In the data rows, the value 128 means zero.
Here are some points, each followed by its number:
array([148, 153, 130, 136, 182, 120, 135, 106, 126, 131, 134, 128, 123, 145,  54, 145, 135, 102,
        82, 119, 121, 139, 113, 148]) 0
array([107, 112, 122, 101,  90, 149, 125, 130, 110, 164,  89,  85, 185,  96, 200,  96, 175, 129,
       151, 156, 151, 176, 112,  92]) 1
array([140, 135, 124, 159, 149,  65,  99, 126, 107, 149, 197, 186,  90, 140,  72, 139, 119, 185,
       112, 101, 148,  88, 108, 163]) 2
array([ 88, 124, 137,  98, 123, 155, 104, 108, 117, 161, 102,  95, 138, 128, 151, 104, 159, 134,
       147, 138, 142, 155, 177, 122]) 3
array([129, 123, 137, 129, 128, 133, 135, 114, 130, 132, 119, 139, 131, 143, 130, 129, 136, 122,
       136, 119, 134, 142, 132, 134]) 4
array([147, 150, 137,  62, 139,  84, 255,  97, 159,  38, 152, 144, 102, 134,  94, 127, 132, 149,
       110, 101,  67, 174, 130, 138]) 5
array([128, 140, 157, 116,  89, 132, 140, 143,  94, 122, 200, 154, 152, 126, 133, 127, 109, 186,
       171,  77,  88,  86, 114, 109]) 6
array([140, 132, 143,  93, 139, 105, 216, 119, 161,  80, 150, 133, 126, 132,  99, 132, 133, 131,
       125, 105,  89, 154, 116, 132]) 7
array([102, 122, 105, 160,  86, 180,  98, 129,  80, 246,   5,  22, 255,  94, 255,  86, 191, 136,
       171, 178, 167, 173,  48,  73]) 8
array([111, 152, 143,  44, 144, 116, 240, 101, 147,  42, 162, 138, 114, 140, 116,  96, 129, 135,
       113,  72,  64, 147, 106, 132]) 9
array([149, 129, 127,  80, 117, 182,  71, 105, 127, 158,   9,  57, 133, 104, 211, 112, 159,  51,
       134, 203, 161, 199, 160,  99]) 10
array([145, 149, 171, 144, 186, 162,  41, 116,  66, 233, 196, 135, 146, 104,  73, 130, 105, 123,
       108,  88, 147, 101, 106, 124]) 11
array([129, 120, 137, 100, 119, 141, 123, 157,  76, 194, 154, 131, 184,  95, 141, 116,  87, 150,
       171, 111, 113,  91, 135,  63]) 12
array([151,  62, 135,  65, 134, 133, 165,  67, 144, 136,  91,  94, 156, 119, 129, 102, 178,  98,
        97, 145, 119, 200,  92, 117]) 13
array([149, 155,  85, 121, 121, 104,  98, 128, 124, 143, 119, 100, 134, 116, 147, 125, 127, 125,
        93, 173, 127, 121,  93, 113]) 14
array([161, 179, 181, 143, 238, 125,  37, 154,  72, 144, 255, 201,  74, 114,   0, 129,  70, 161,
        27,  33,  78,  32,  82, 224]) 15
array([121, 116, 138, 157, 103, 150, 107, 126, 112, 186,  67, 121, 155, 167, 167, 124, 162, 124,
       137, 154, 163, 179, 126, 121]) 16
array([139, 141,  99,  79, 101,  75, 185, 108, 146,  61, 165, 169,  84, 122,  97, 118,  91, 148,
       117, 106, 107,  98, 127, 125]) 17
array([ 92,  31, 255, 222, 119, 142,  47, 222, 194,  36, 129, 255,   0, 186,  88, 134,  11, 144,
       229,  60, 201,  77, 255, 217]) 18
array([106, 123,  33,  93,  49,  34,   0, 251,  44,  89, 221, 146,   0,  18, 147, 194,  35, 180,
       129, 208,  97,   0, 159, 111]) 19
array([105, 117, 141, 116,  93, 118, 143, 119, 134,   3, 155, 181,  11, 116, 135, 158,  89, 163,
       183,  96, 161,  98, 178, 148]) 20
array([110, 121, 127, 156, 119, 130, 112, 140, 146,  91, 119, 122, 111, 130, 145, 124, 107, 133,
       136, 128, 139, 104, 145, 150]) 21
array([ 97,  76, 144, 174, 128, 136,  98, 152, 132,  94, 119, 167,  98, 144, 148, 155,  95, 141,
       169, 126, 176,  66, 148, 135]) 22
array([139, 120, 104, 115, 148,  98, 207, 127, 184,  65, 130, 146, 115, 106,  87, 152,  97, 134,
       100, 108,  94, 141, 155, 126]) 23
array([104, 121,  96, 106, 116, 170,  79, 142, 152, 191,  47,  91, 131, 105, 211,  97, 165,  88,
       127, 222, 171, 168, 135, 101]) 24
array([108, 100, 148, 157, 109, 176, 140, 160, 132,  91, 118, 123,  99, 157, 137, 140,  93, 142,
       154, 103, 151, 112, 180, 134]) 25
array([123, 121, 111, 129, 123, 119, 112, 149, 145,  96, 112, 128, 122, 115, 136, 134, 105, 105,
       132, 156, 136, 121, 149, 133]) 26
array([138, 151, 114,  95, 120, 101, 152, 125, 134,  92, 146, 129,  88, 116, 118, 129, 126, 144,
       110, 106, 106, 125, 130, 128]) 27
array([125, 120, 122, 123, 119, 148, 149, 165, 159,  86, 109,  70, 121, 114, 130,  21,  84,  99,
       114, 147, 126, 149, 158, 158]) 28
array([119, 113, 113, 171,  62, 138, 118, 134, 122, 157,  75,  90, 179, 103, 208, 122, 161, 133,
       155, 147, 156, 141, 109,  95]) 29
array([ 80,  84, 121, 224,  96, 119, 184, 139, 198,  69,  82, 117, 128, 138, 194, 147, 110, 143,
       174,  98, 191, 111, 151, 127]) 30
Which point above is nearest to each new point by angle, seen from the average point of the numbered points? Its number follows each.
array([111, 106, 147, 145, 133, 138, 108, 143, 133, 103, 133, 154,  94, 128, 131, 128,  99, 136,
       161, 118, 152, 117, 166, 156]) --> 18
array([128, 156, 137,  48, 118, 106, 255,  91, 149,  16, 179, 123, 106, 134, 113, 108, 126, 142,
       114,  56,  56, 161, 125, 115]) --> 9
array([124, 156,  65, 120,  64,  71, 141, 140, 135,  54, 166, 122,  90,  78, 172, 164,  90, 157,
       110, 167, 113,  71, 129, 122]) --> 19
array([117,  92, 135, 164, 141, 134, 107, 154, 148, 121, 130, 184,  78, 152, 105, 144,  94, 125,
       164, 119, 151, 118, 169, 165]) --> 18
array([103,  68, 148, 170, 111,  54,  86, 191, 146, 129, 107, 167,  61, 169, 141, 158,  71, 119,
       193, 140, 154, 101, 248, 129]) --> 18
array([131, 154,  91, 188, 174, 118,  72, 108, 136, 123,  60, 106, 100, 127,  68, 152, 148,  75,
        60, 174, 183, 136, 116, 162]) --> 0
array([151, 133,  86, 158, 157, 118,  99, 140, 123, 171, 120, 152, 152, 140,  80, 155, 135,  97,
        89, 148, 139, 139, 146, 130]) --> 0
array([137, 116, 151, 146, 125, 131, 126, 114, 111, 156, 104, 178, 100, 179, 103, 151, 140, 125,
       143, 134, 165, 156, 136, 123]) --> 4
array([143, 123, 117, 152, 207, 136,  94, 135, 111, 102, 173, 141,  66, 138,  27, 105,  94, 119,
        60, 118, 142,  78, 129, 243]) --> 15
array([111, 101, 142, 145, 125, 147, 108, 148, 128, 102, 140, 153,  84, 138, 151, 137,  80, 130,
       179, 115, 139, 104, 176, 131]) --> 18
array([109, 114, 142, 158, 118, 139, 121, 152, 130, 114, 121, 154, 108, 145, 110, 141, 105, 120,
       158, 100, 125, 117, 167, 128]) --> 18
array([140, 124, 120, 103, 139, 116, 181, 103, 151, 131,  81,  99, 157,  80, 137, 110, 168,  99,
       101, 144, 118, 178,  99, 130]) --> 13
array([123, 127, 128, 131, 125, 131, 132, 126, 131, 135, 111, 131, 140, 136, 142, 127, 136, 121,
       127, 137, 136, 134, 126, 123]) --> 16
array([126, 117, 153, 136, 126, 136, 151, 113, 124, 153, 118, 146, 137, 161, 118, 132, 151, 136,
       143, 116, 159, 163, 127, 141]) --> 4
array([131, 148, 143,  76, 131, 116, 194, 100, 148,  85, 150, 120, 130, 117, 119, 108, 128, 138,
       121,  92,  94, 137, 104, 137]) --> 9
array([113,  89, 151, 160, 132, 151, 118, 147, 156,  98, 128, 168, 110, 147, 138, 140,  95, 124,
       159, 103, 154, 115, 171, 138]) --> 18
array([157, 143, 114, 154,  97, 119, 129, 132, 100, 208, 130, 123, 129, 158, 146, 155, 125, 138,
       139, 143, 145, 136, 114,  92]) --> 16
array([132,  68, 174, 184, 126, 136, 102, 158, 155,  85, 142, 202,  38, 172,  74, 162,  73, 145,
       187, 103, 156,  98, 216, 182]) --> 18
array([127, 100, 142, 154, 112, 134, 103, 130, 112, 167, 122, 161, 119, 151, 127, 141, 127, 123,
       149, 141, 159, 141, 162, 133]) --> 16
array([125, 142, 105, 128,  67,  71, 105, 161, 106,  82, 174, 134,  89, 123, 163, 145,  83, 168,
       140, 136, 112,  43, 126, 118]) --> 19
array([130, 128, 140,  85, 142, 139, 160,  99, 132, 159,  99, 117, 148, 142, 120, 107, 168, 110,
       119, 133, 134, 188, 116, 126]) --> 13
array([153, 128, 117, 125, 172, 107, 201,  86, 150, 156,  86, 107, 188, 123, 101, 144, 190,  61,
        76, 121,  86, 206,  83,  90]) --> 13
array([105, 161, 140, 124, 165, 158,  78, 118, 133, 106, 129,  92, 113, 102, 129,  95, 124, 124,
        93, 117, 118,  97, 101, 151]) --> 15
array([ 77, 145,  94, 142, 171, 125, 182, 159, 244,   0,  17,  74,  46,  93, 152, 139, 124,  70,
        93, 155, 144, 118, 179, 162]) --> 26
array([128, 137,  97, 136,  98, 110, 119, 157, 105, 170, 156,  90, 174,  89, 173, 131, 113, 149,
       139, 143, 120,  90,  92,  96]) --> 12
